One turn moves each row of this set onto another row. After a few examples, where does it send each row asked below?
Rogo: [ 2.17 -3.26 -4.87 -0.41 -1.40  2.28 -0.75  1.64 -4.64 -0.93 -3.18 -0.31]
fepum: [-2.61  2.76  0.10 -0.82  2.61  4.12 -4.15 -0.53 -0.71 -0.69  0.30 -0.73]
Mefa: [-3.92  0.83 -1.42 -1.83 -2.71  0.55  1.74 -2.36 -1.56 -1.09  0.65 -2.54]
vek: [-0.21  0.46  1.32 -2.82  1.56  3.25  2.40 -0.65 -5.02 -0.24  0.67 -0.84]
nuf: [-2.18  0.38  0.09 -3.07 -0.02  2.53  1.19 -2.71 -3.24 -0.47  0.71 -3.06]
laz: [ 0.97 -1.58 -4.20 -1.03 -1.04  0.71 -3.24 -1.27 -0.07 -1.03 -4.77 -1.75]
nupab: [-3.55  1.30 -1.62 -0.65 -3.57 -1.00  3.69 -0.07 -1.45 -1.11  0.55  0.19]
pil: [ 2.02 -0.72 -4.04  0.86 -2.07 -1.15 -0.31  2.63 -0.45 -1.09 -4.84  2.81]
Lazol: [-0.71  3.47  0.77  0.78  2.54  2.89 -0.93  3.75 -2.03 -0.58  0.32  3.96]
linu: [-4.30  3.21 -1.46  0.25  0.09  2.22 -3.65 -0.69  1.29 -1.36  0.28 -0.56]
zesov: [ 1.68 -3.26 -5.15 -0.46 -1.85  2.26 -1.16  1.22 -4.27 -1.16 -3.17 -0.89]
musu: [-1.75  2.67  2.12 -1.84  3.58  2.27  0.39  1.15 -1.75  1.92 -0.25  3.22]
kur: [ 2.09 -3.16 -4.90 -0.05 -1.84  1.97 -0.39  2.12 -4.62 -0.94 -3.26  0.23]
vep: [ 1.16 -3.16 -5.37 -0.16 -2.35  1.74 -1.05  1.18 -3.90 -1.09 -3.28 -0.88]
ginuz: [-4.44  2.46  0.43 -2.16  1.76  1.65 -1.67 -2.03  0.59  1.42 -0.24 -0.29]
radek: [ 3.84 -1.02 -2.69 -0.02  0.07  0.55 -0.24  3.14 -2.32 -0.57 -4.71  3.24]
Duve: [-2.66  2.33  1.69 -2.53  3.54  2.82 -1.24 -0.96 -0.96  1.78 -0.15  0.83]
led: [ 1.73 -2.99 -5.24  0.19 -2.25  1.52 -0.30  2.19 -4.04 -1.13 -3.30  0.43]
nufe: [ 0.06  1.02  1.08 -1.63  0.44  1.84  4.31  1.76 -5.01 -0.34  0.65  1.85]
pume: [-4.29  3.19 -0.11 -0.24 -0.15 -0.69  0.91  1.08  1.26  1.10 -0.37  3.52]
rabas: [ 0.64 -1.08 -4.94  0.28 -2.74 -0.95 -1.76  0.39  0.65 -1.29 -4.70  0.31]
fid: [-2.57  3.96 -0.64  1.84  0.12  0.89 -0.61  3.66 -0.11 -1.15  0.27  4.21]
viru: [ 1.21 -3.11 -5.48  0.08 -2.53  1.41 -0.56  1.69 -3.81 -1.12 -3.33 -0.18]
ner: [ 4.11 -1.40 -2.00 -1.27  1.88  2.31 -1.66  1.47 -3.14 -0.36 -4.69  1.23]
leteb: [-2.55  3.00  1.21 -0.57  1.85  0.49  1.40  2.20 -0.56  1.54 -0.36  4.63]
sinim: [ 2.86 -1.75 -2.60 -1.88  1.22  2.42 -3.28 -0.70 -2.06 -0.46 -4.67 -1.25]
puguz: [-1.58  1.41 -0.30 -0.52 -2.14 -0.41  5.00  1.98 -3.10 -0.79  0.63  2.34]
peki: [-0.88  2.93  1.03 -0.65  3.77  4.51 -2.75  1.60 -2.34 -0.35  0.31  1.72]
dizi: [-5.25  2.86 -0.48 -0.87 -0.07 -0.05 -0.59 -1.05  1.71  1.00 -0.18  1.07]
sot: [-4.41  3.78 -1.82  1.60 -1.13  0.53 -2.01  1.61  1.53 -1.52  0.20  1.96]

nufe moves to vek
laz moves to rabas
Where do these go?
ginuz moves to dizi
fid moves to Lazol
led moves to kur

